In the rows, 128 means zero.
Each path below is one point turned by a fixed rotation once a step. After each direction that follows a path, write how fast that rotation turns it, in degrees a step (0 if it stays still).
Each turn is a multiple of 5 degrees from 10 to 175, or 0.
Each row of a path follows its step; steps can be skipped.
path 1
step 3: [127 128 132 123 120 129 113 136 127 131 136 119 124 127 123 134 128 125
 136 122 135 138 123 118 128 134 129 133 126 128 130 128 135 129 133 130
 125 114 132 133 134 126 119 126 126 125 125 129]
step 4: [131 131 124 118 127 138 120 120 117 125 130 128 137 134 124 133 118 128
 123 137 133 136 121 131 128 125 122 125 128 127 125 124 124 130 129 134
 129 124 124 134 129 127 133 128 134 115 126 121]
step 5: [125 135 122 119 123 129 135 129 127 127 122 122 130 122 130 128 124 141
 133 126 128 137 113 127 122 130 129 131 130 123 136 122 129 126 134 130
 126 128 126 133 126 129 112 129 120 123 129 123]
step 6: [125 135 126 125 130 135 129 131 117 132 119 130 128 127 119 139 127 136
 126 130 130 132 125 138 117 128 127 129 128 133 129 117 130 130 121 139
 130 132 123 117 124 131 135 133 132 129 128 134]
step 8: [129 123 123 126 132 131 129 126 128 133 139 133 133 137 123 136 130 131
 130 129 133 134 121 141 133 128 130 116 121 123 121 134 129 131 128 138
 126 134 120 121 136 131 134 130 131 122 129 134]
step 11: [122 125 133 123 127 139 133 121 142 122 124 136 125 129 141 123 131 137
 128 126 128 123 129 126 123 127 129 127 125 130 126 120 123 125 133 122
 137 129 127 119 126 121 121 124 125 123 137 128]
step 12: [125 124 126 136 138 124 136 132 130 127 125 126 125 139 127 134 129 131
 133 123 128 124 137 137 121 132 130 118 116 130 122 134 136 128 123 130
 135 136 132 119 127 124 126 130 124 121 125 124]
step 20: [138 135 130 121 122 124 129 128 125 135 132 133 131 128 120 136 128 117
 123 125 136 125 119 125 131 135 124 124 134 139 128 120 119 117 128 133
 130 123 122 129 123 129 131 132 125 125 119 126]
step 21: [122 131 126 127 118 125 127 133 136 129 130 131 132 127 114 123 123 131
 123 128 129 130 119 125 119 127 122 132 128 122 118 130 129 127 143 131
 126 132 115 135 126 135 125 123 125 125 129 132]
[129 126 126 129 128 127 125 129 130 129 128 127 127 129 129 129 128 128
 130 130 127 129 133 129 127 128 127 128 125 129 127 126 128 128 128 130
 126 128 131 128 132 129 127 129 127 127 129 131]	70
[126 127 129 129 129 130 128 126 129 129 127 128 128 128 127 127 126 126
 128 126 129 131 127 126 127 128 126 125 125 131 125 133 128 127 127 129
 129 128 129 129 128 129 127 125 129 128 127 129]	80
[126 129 128 127 127 127 125 130 131 129 127 127 123 127 130 126 127 129
 130 128 129 129 128 127 129 127 127 127 132 128 129 129 128 126 130 129
 128 130 127 129 127 126 128 127 129 128 132 127]	175
[133 127 126 130 126 128 129 128 129 128 128 126 127 126 127 126 129 130
 125 129 129 128 127 129 129 128 127 128 127 128 129 129 127 127 128 127
 129 127 130 127 125 125 126 126 129 127 127 129]	160
path 2
step 5: [125 123 138 133 125 127 131 130 128 133 132 132 129 141 130 130 139 137
 127 134 127 127 127 137 121 123 127 134 130 129 122 130 134 129 140 127
 137 128 122 139 125 136 133 128 134 127 135 131]
step 8: [135 129 136 120 128 127 136 131 125 130 133 137 136 135 146 126 128 128
 124 128 132 122 133 128 129 122 136 136 123 126 133 130 125 135 136 128
 124 118 130 133 131 135 124 132 130 126 132 126]
step 9: [133 124 128 129 135 135 127 133 114 138 135 128 129 128 129 123 138 139
 120 128 131 129 134 141 130 131 131 121 125 132 122 125 129 128 134 133
 123 125 133 126 133 136 124 124 131 127 131 121]
step 10: [134 121 120 137 134 125 126 128 128 121 131 135 135 119 125 126 122 129
 125 132 135 129 133 140 123 137 122 125 136 131 129 131 130 126 137 125
 129 122 127 128 126 141 130 131 132 130 124 136]
step 11: [130 120 126 134 129 139 131 131 133 125 122 138 133 136 130 120 118 125
 125 131 134 127 127 129 135 131 124 135 125 133 141 133 118 130 128 135
 129 123 128 123 137 132 131 130 134 120 127 126]
step 12: [139 127 135 130 126 135 135 124 132 131 136 136 128 130 127 122 127 125
 127 123 124 132 129 143 130 122 132 119 126 132 132 123 119 131 123 135
 127 129 123 140 132 128 120 125 130 122 132 126]
step 13: [124 133 142 130 133 133 131 137 126 132 140 138 133 129 125 130 124 130
 135 128 126 122 130 138 118 141 130 126 135 129 124 130 126 124 136 135
 132 134 128 131 126 132 123 131 129 127 129 130]
step 15: [133 126 128 137 120 131 141 124 130 129 137 136 121 128 128 117 126 129
 126 129 130 129 136 122 125 121 134 125 130 130 141 130 132 126 120 127
 141 127 130 126 127 135 128 128 128 126 125 135]
step 20: [136 120 136 122 135 123 134 128 126 131 135 123 129 134 126 118 135 126
 124 128 133 131 123 140 129 128 127 125 131 126 136 123 131 124 127 128
 129 131 138 138 131 132 136 126 129 117 137 128]
[126 126 131 128 129 129 127 129 127 129 130 128 128 128 128 131 129 129
 124 127 129 129 128 126 126 129 127 126 130 127 127 127 128 130 128 130
 126 127 128 132 129 127 129 125 127 129 132 130]	95
[130 128 127 132 129 129 126 130 127 129 126 128 129 128 129 131 128 132
 127 130 128 129 126 128 127 128 129 126 127 128 129 128 129 129 126 125
 131 129 129 127 128 129 131 130 128 127 129 130]	80
[130 125 126 129 125 125 127 127 128 131 130 126 129 126 126 128 129 129
 130 125 127 127 127 129 127 127 128 128 130 129 130 125 129 128 126 127
 129 127 128 130 129 128 127 128 132 129 128 129]	140
path 3
step 0: [120 134 126 126 125 126 134 132 124 126 124 132 140 131 132 129 128 117
 133 124 129 132 122 126 134 125 125 129 123 128 130 136 135 125 137 111
 131 132 128 125 125 127 128 131 123 134 126 120]
step 1: [126 137 134 130 137 131 119 127 127 127 126 129 127 129 125 133 116 131
 129 131 137 119 127 123 126 123 134 131 121 130 118 125 133 133 128 133
 127 121 121 120 126 118 133 129 123 128 128 120]
step 2: [134 131 125 129 127 134 132 130 124 133 135 128 129 136 132 135 129 121
 126 131 133 126 129 133 136 131 125 128 126 116 126 117 139 124 131 117
 132 131 137 125 129 132 140 132 129 132 125 132]
step 4: [121 129 130 125 129 129 123 122 129 136 129 137 130 130 129 124 126 123
 127 134 126 117 139 123 141 127 124 130 129 137 126 124 134 128 135 123
 126 131 130 121 120 136 131 126 135 135 126 134]
step 9: [132 123 124 123 125 128 121 129 132 129 134 125 129 123 128 133 137 135
 127 124 117 118 125 129 122 128 135 129 137 123 129 131 133 125 122 135
 127 132 127 137 117 126 127 117 132 124 128 130]
step 11: [123 118 129 126 117 124 125 131 135 122 115 131 122 126 135 123 135 135
 124 126 125 126 132 137 119 121 135 128 129 131 131 124 124 124 130 131
 130 127 130 135 127 132 122 122 119 125 128 129]
step 13: [127 124 131 128 126 127 131 132 119 125 130 129 115 131 128 136 120 134
 120 120 122 127 128 131 118 128 135 125 121 129 135 136 123 128 130 132
 135 126 128 137 122 122 134 128 120 127 131 126]
step 15: [124 132 128 125 129 122 127 126 121 125 134 127 132 130 132 118 124 135
 122 128 125 134 124 125 126 119 133 126 126 128 134 127 121 124 121 118
 137 131 122 141 128 122 130 119 127 123 119 129]
step 18: [129 136 133 128 129 130 129 132 136 123 135 135 133 131 129 120 126 127
 129 119 128 130 123 129 128 130 130 131 117 129 131 130 125 123 129 115
 128 122 126 118 135 124 124 141 132 122 126 120]
[130 124 126 125 129 128 126 129 129 128 128 126 127 128 129 128 127 128
 129 128 129 130 126 133 127 128 125 128 125 131 129 130 127 130 128 128
 129 128 127 129 127 127 128 126 130 129 126 128]	20
[128 125 129 125 128 130 130 126 125 128 129 131 131 128 127 127 129 128
 126 128 131 129 128 129 129 129 126 129 130 129 128 130 129 129 129 126
 129 129 130 125 127 130 129 132 129 126 130 129]	175
[128 126 128 126 129 124 131 132 124 128 130 129 125 127 129 128 130 129
 128 128 127 130 129 129 129 127 128 129 126 127 128 127 128 127 128 128
 128 128 130 126 129 128 126 129 128 130 128 125]	135
[130 129 127 127 127 130 127 127 126 131 129 129 127 128 127 128 126 125
 128 129 129 128 130 129 129 130 129 124 129 128 126 128 126 129 127 126
 130 129 127 128 130 131 124 127 127 130 128 126]	170
[126 127 128 130 126 129 130 129 128 127 128 128 130 127 129 125 128 128
 126 132 129 130 128 129 127 129 127 125 127 126 128 124 129 128 129 130
 131 127 127 128 128 127 128 127 131 127 130 127]	85
[126 128 130 128 132 128 130 126 127 127 127 127 129 127 129 128 124 125
 127 127 128 129 128 130 126 125 130 127 128 126 127 129 128 126 126 126
 129 125 129 128 127 128 128 129 130 129 126 128]	20
path 4
step 0: [132 122 121 127 125 125 131 137 128 128 127 126 125 124 120 136 138 130
 129 136 130 127 128 129 135 127 136 138 122 124 130 129 120 132 122 134
 128 125 131 132 118 119 128 123 130 119 126 124]
step 1: [134 127 127 137 127 120 121 125 137 137 131 127 126 135 129 137 124 133
 120 131 121 128 129 125 140 129 128 128 122 139 133 128 130 131 120 133
 132 128 129 126 122 122 128 127 124 123 118 130]
step 2: [126 127 125 132 126 133 136 131 120 130 119 129 127 129 126 136 123 136
 127 129 127 127 131 121 127 129 125 122 115 128 136 135 130 127 132 136
 132 124 138 131 133 121 128 120 127 120 122 131]
step 7: [121 125 115 137 122 130 118 130 129 124 127 131 127 124 128 130 128 131
 132 119 124 124 130 120 132 131 129 123 132 129 126 126 120 130 129 132
 135 134 124 129 119 125 134 137 127 119 120 128]
step 8: [133 131 125 130 130 125 133 133 131 124 128 134 128 135 116 128 131 133
 126 126 138 129 126 124 125 130 121 125 120 130 133 124 125 124 126 134
 128 137 118 130 129 117 133 134 135 122 118 123]
step 10: [118 125 125 128 132 126 128 135 123 126 130 137 133 138 120 137 132 131
 115 125 137 122 130 119 132 123 130 127 133 129 126 127 129 138 129 131
 134 124 132 126 128 124 129 130 124 127 122 123]
step 11: [130 129 132 124 131 131 134 125 139 125 127 127 126 140 120 130 127 124
 124 126 132 132 135 118 132 128 133 124 127 129 123 122 124 128 130 139
 126 137 138 129 124 125 130 117 132 132 122 129]
step 13: [128 130 129 124 130 126 130 122 123 120 125 127 121 138 126 138 129 120
 130 120 130 128 131 123 132 128 135 132 134 124 134 130 116 127 122 136
 128 122 129 126 123 125 120 132 121 119 123 130]
step 18: [128 121 131 122 124 125 134 133 126 129 137 125 131 120 131 131 117 136
 125 127 137 127 128 124 134 127 126 131 126 128 131 122 114 138 131 137
 130 136 131 130 134 129 126 131 129 125 123 123]
[126 128 126 126 127 127 129 127 126 130 129 127 127 126 125 129 130 127
 126 128 130 127 128 126 128 132 126 127 128 127 128 129 125 129 127 129
 126 126 128 130 130 129 130 129 127 127 130 128]	140
[130 127 125 129 128 130 128 128 127 128 130 130 128 130 127 125 128 128
 130 127 129 126 131 129 127 129 126 124 131 129 127 126 129 129 130 127
 129 130 127 129 129 129 128 130 131 127 128 125]	25
[129 128 126 126 127 129 126 131 128 129 126 127 130 129 129 128 129 129
 129 129 128 126 125 127 130 128 128 131 127 128 129 128 129 128 129 131
 129 132 125 127 129 128 132 130 129 128 130 126]	40
[129 125 129 127 127 129 126 127 131 129 128 126 128 128 127 127 127 129
 128 127 130 128 130 129 130 127 132 130 130 125 127 130 124 127 127 126
 127 130 130 131 128 131 127 129 128 127 129 128]	55
[127 128 127 130 127 127 126 130 130 127 128 127 128 131 129 130 131 126
 128 127 126 126 127 128 129 129 130 128 131 127 126 128 126 131 125 126
 129 124 126 125 127 128 127 128 127 127 128 126]	115
path 5
step 0: [128 119 142 127 129 116 130 132 117 127 128 124 119 123 134 128 117 129
 136 134 129 128 135 132 134 129 134 121 138 135 127 126 127 125 122 124
 125 127 129 133 131 130 122 142 127 136 126 125]
step 1: [125 134 131 123 130 132 124 114 118 128 121 129 125 128 134 124 127 144
 131 126 126 133 142 121 136 131 128 129 126 128 134 133 126 128 135 129
 132 126 126 138 141 129 130 122 122 123 126 132]
step 2: [130 134 133 121 132 122 139 134 121 126 127 137 120 131 124 132 128 134
 126 128 131 129 137 124 125 124 126 126 131 126 131 128 142 125 121 136
 127 134 133 126 128 126 136 128 119 135 128 110]
step 5: [127 130 134 135 128 132 134 125 135 129 132 125 133 130 124 128 129 127
 126 126 134 126 146 130 131 131 130 129 123 138 137 122 125 116 124 130
 138 138 129 137 128 118 136 124 133 123 131 121]
step 6: [128 128 129 131 130 128 151 131 125 124 124 130 137 131 129 124 133 129
 128 122 129 136 122 122 134 122 132 134 124 128 141 136 127 137 127 133
 132 132 125 134 120 136 127 135 130 132 129 126]
step 9: [131 131 130 121 128 128 132 119 127 146 131 124 123 127 130 131 130 129
 122 123 123 140 128 120 133 129 132 121 124 125 139 126 126 125 127 129
 127 132 122 136 140 129 117 134 134 124 136 123]
step 14: [125 134 131 119 127 122 138 133 126 128 132 128 135 129 117 130 122 132
 140 123 124 131 129 135 131 128 134 120 133 129 141 138 139 131 121 125
 128 130 132 130 124 126 139 133 129 136 128 136]
step 18: [128 129 130 124 129 123 144 116 114 126 116 132 123 125 131 129 124 133
 130 136 134 131 132 133 139 122 127 124 127 134 131 134 128 128 125 130
 127 120 122 134 128 134 128 128 131 127 115 127]
step 19: [124 133 145 132 134 127 124 122 121 123 129 133 117 118 127 124 135 137
 130 128 116 134 137 122 127 132 124 131 124 124 129 123 134 129 127 136
 136 136 135 129 127 124 128 129 130 127 126 120]
[128 128 125 127 127 126 131 128 125 129 129 129 128 128 131 129 128 128
 127 128 129 130 128 127 127 127 129 128 131 129 128 126 131 128 126 129
 124 128 126 125 128 126 128 128 131 126 127 128]	155
[128 127 126 128 127 127 128 127 126 128 130 129 126 128 128 127 127 126
 127 124 130 127 127 127 128 129 130 130 128 127 128 130 128 126 131 126
 129 130 126 131 130 127 130 127 127 127 130 125]	95
[131 128 129 127 130 128 128 127 127 128 127 131 129 130 129 128 129 128
 130 128 128 128 126 127 126 126 131 127 127 130 127 129 127 129 128 127
 130 126 125 129 130 129 123 125 129 128 128 129]	125
[130 127 128 126 128 130 132 130 129 127 128 127 129 125 127 131 128 130
 126 128 130 127 127 128 126 130 129 129 124 128 128 129 129 129 129 128
 126 127 128 127 129 126 127 130 126 129 130 128]	100
path 6
step 2: [128 128 135 134 123 118 132 120 131 117 122 125 125 131 124 132 126 133
 125 128 121 131 133 128 134 126 126 125 135 127 125 129 131 122 141 135
 136 127 130 125 121 125 132 138 120 134 131 127]
step 6: [134 130 128 124 130 129 131 131 122 143 120 130 137 133 124 130 126 131
 129 128 125 124 134 125 133 136 127 126 129 127 137 125 129 136 126 126
 123 137 122 118 133 130 124 128 125 128 114 126]
step 7: [128 126 128 133 120 130 129 123 134 130 135 127 130 126 128 132 134 132
 121 133 134 131 127 133 123 125 111 132 120 127 134 127 132 122 126 130
 121 125 138 128 128 122 126 122 122 119 119 128]
step 9: [122 128 116 113 128 126 128 127 121 135 126 124 123 128 125 131 130 137
 137 125 125 123 125 132 120 129 130 124 134 127 130 123 131 132 119 129
 121 123 127 133 136 131 122 125 130 135 124 121]
step 15: [130 126 126 125 125 123 130 132 128 134 130 123 137 122 125 119 122 129
 122 130 130 127 117 124 134 140 127 117 127 129 135 132 131 128 131 127
 130 125 137 127 124 127 130 135 124 138 124 116]
step 16: [126 124 138 133 122 126 121 122 130 129 133 132 125 123 132 122 125 122
 119 125 125 122 125 127 123 126 119 128 127 131 124 142 126 118 130 124
 120 123 120 129 129 132 122 132 128 121 135 133]
step 17: [133 123 123 127 130 127 120 130 125 123 130 133 129 130 130 135 136 125
 135 135 132 121 128 128 125 132 139 126 129 132 126 127 123 124 131 141
 132 132 122 137 122 130 130 137 123 135 134 136]
step 18: [139 127 125 123 142 124 127 126 115 129 127 122 119 131 133 117 123 130
 124 126 130 132 124 127 133 135 125 120 136 124 128 130 129 136 128 130
 126 129 134 127 134 128 126 126 123 131 126 134]
step 21: [123 132 125 124 131 122 126 128 129 136 125 125 119 130 117 113 134 129
 128 132 122 132 121 127 122 124 125 136 134 124 134 128 136 134 128 129
 134 135 132 124 124 132 120 127 130 125 123 131]
[127 130 127 127 129 127 130 130 130 126 126 125 124 127 126 128 130 129
 130 127 129 130 130 126 127 127 129 128 126 127 124 129 128 127 130 128
 128 128 129 127 128 128 127 127 132 128 127 128]	35
[133 124 128 129 128 129 132 128 129 128 129 125 127 127 127 128 129 129
 126 127 126 130 128 130 127 128 127 127 127 129 129 125 125 127 129 129
 130 128 129 130 128 127 128 128 128 129 130 126]	140
[127 128 128 127 129 130 126 128 130 129 129 128 126 133 127 127 129 130
 130 128 127 131 129 130 128 127 130 128 130 128 131 130 126 127 127 129
 126 130 127 130 128 130 127 130 129 129 130 129]	90
path 7
step 3: [124 125 122 133 121 123 132 128 127 132 128 114 120 119 125 121 133 133
 123 125 139 125 131 136 121 124 135 130 126 126 132 127 124 129 136 126
 122 122 131 132 139 128 132 127 128 132 136 128]
step 6: [125 129 132 136 131 123 122 126 112 130 122 135 121 116 130 133 131 125
 126 130 133 121 128 133 127 123 125 132 129 131 126 128 125 128 137 123
 123 128 120 128 131 118 124 133 130 133 119 123]
step 11: [128 124 121 133 129 133 131 130 126 138 130 123 125 119 123 129 126 125
 120 123 133 123 126 140 128 121 128 122 130 127 124 139 120 125 119 129
 118 126 135 135 131 123 128 121 134 130 134 123]
step 13: [133 121 130 126 119 130 122 128 131 127 120 119 120 124 131 125 130 129
 137 128 132 132 128 132 133 127 128 126 128 127 130 132 130 126 123 139
 131 124 121 139 127 116 122 125 121 126 134 117]
step 14: [125 131 118 129 131 127 122 118 123 132 124 129 122 118 133 126 138 128
 121 128 132 123 126 130 129 119 131 136 126 130 125 123 124 121 139 120
 134 124 133 133 123 123 124 130 124 129 134 122]
step 15: [123 122 125 131 127 133 131 131 137 128 122 115 128 124 127 132 122 133
 118 125 131 135 122 136 126 122 121 132 138 129 123 129 127 127 128 131
 132 125 137 137 124 123 136 123 130 133 126 132]
step 16: [131 134 127 136 127 120 134 128 132 123 125 130 129 130 121 133 132 128
 124 123 134 125 122 134 133 124 137 133 135 131 129 131 118 120 130 135
 129 134 118 135 130 123 138 135 124 120 132 124]
step 17: [132 123 132 134 128 133 120 135 127 124 117 128 135 118 137 135 130 133
 132 133 140 125 131 126 136 126 125 132 131 134 130 131 128 130 129 130
 120 126 129 130 122 114 125 128 127 130 133 124]
step 20: [136 130 130 125 134 131 130 130 130 115 130 132 133 125 129 126 130 133
 126 135 132 134 124 132 125 118 138 131 139 136 125 127 127 127 141 134
 128 129 125 139 125 132 130 134 133 120 131 129]
[128 130 129 131 127 126 125 128 127 126 127 130 129 129 131 129 128 130
 125 125 127 128 127 129 127 129 127 129 128 128 126 128 127 127 128 126
 131 127 125 125 128 130 127 127 127 130 130 127]	170
[126 129 128 130 129 128 127 127 128 127 124 126 129 129 125 128 128 127
 128 127 130 128 130 128 128 129 126 127 128 129 129 127 130 125 128 127
 128 129 127 127 125 126 131 133 128 130 128 129]	35
[127 128 126 128 127 126 129 126 129 128 129 127 127 124 127 129 127 126
 124 129 126 131 127 131 129 131 126 129 126 129 128 128 127 128 129 127
 126 128 130 129 129 130 127 129 131 130 128 129]	90
[129 129 127 127 129 129 129 130 131 128 128 130 133 128 127 126 129 128
 128 128 128 131 128 130 131 127 127 130 126 126 128 125 130 130 128 126
 127 127 126 127 128 129 129 129 129 128 128 126]	10
path 8
step 1: [128 125 128 130 130 124 128 124 125 137 127 129 138 126 129 129 121 128
 126 127 126 119 125 118 129 123 126 133 118 128 132 127 136 130 136 128
 128 125 123 136 132 130 127 128 135 140 119 125]
step 5: [123 133 130 123 132 128 120 130 130 129 132 132 132 126 130 128 119 124
 121 131 137 125 132 119 130 125 135 129 122 127 138 130 128 125 121 128
 135 129 125 134 117 130 126 130 137 129 131 123]
step 7: [126 128 134 125 128 130 125 132 133 137 134 137 126 138 135 126 134 127
 121 126 120 125 123 127 131 125 125 131 119 134 131 129 128 123 127 127
 136 129 128 130 134 136 126 133 131 135 127 118]
step 8: [132 131 127 122 123 132 132 122 130 133 125 137 121 132 129 136 127 124
 119 131 126 135 129 124 132 133 133 135 118 127 128 130 128 123 120 124
 130 130 123 129 136 130 138 126 129 133 123 121]
step 9: [132 127 124 125 117 123 126 126 135 127 125 134 133 133 126 136 133 122
 127 125 123 123 132 121 136 140 129 127 122 133 134 126 131 128 122 122
 128 125 123 133 125 125 130 135 135 129 132 122]
step 10: [125 129 127 123 117 120 122 121 130 127 117 135 134 133 131 131 124 135
 126 127 124 126 141 122 127 128 124 129 125 136 132 128 131 124 130 131
 133 130 126 132 137 131 129 122 129 124 130 129]
step 12: [128 125 125 120 126 132 122 117 131 123 125 122 131 127 126 119 128 135
 125 127 129 134 134 123 135 130 134 128 123 132 130 130 131 125 125 122
 131 134 117 123 129 132 122 128 122 134 118 121]
step 15: [130 115 123 126 123 122 132 129 135 129 123 135 130 129 132 120 133 133
 121 126 127 132 126 134 139 138 127 123 122 124 128 130 128 133 122 127
 137 126 132 131 126 128 128 127 133 128 124 130]
step 18: [125 122 129 124 130 127 134 119 126 130 128 123 139 124 137 128 127 128
 126 129 123 117 130 126 130 127 123 125 119 129 131 129 134 131 131 127
 133 130 113 129 124 127 123 133 132 136 122 132]
[128 125 127 129 129 127 126 131 128 130 130 127 127 127 127 128 129 129
 127 127 129 128 126 131 128 129 127 126 129 131 131 129 129 130 126 126
 128 127 128 127 129 128 130 130 132 128 131 127]	170
[128 127 129 126 128 127 127 127 125 128 130 128 129 127 127 127 127 129
 131 130 129 128 130 130 127 126 126 126 127 128 128 128 128 124 126 126
 125 128 125 129 130 128 129 125 128 130 128 127]	170
[129 131 127 129 127 129 129 130 127 126 129 127 126 126 129 128 128 127
 127 128 127 130 129 129 131 128 129 128 128 127 129 129 129 129 125 127
 128 132 126 127 125 125 129 126 130 130 128 130]	120
[128 128 130 129 130 125 130 129 130 130 126 131 129 129 130 129 127 127
 129 128 126 131 127 129 131 127 128 128 129 128 126 128 126 128 127 126
 127 126 131 129 129 125 130 129 129 132 127 127]	45
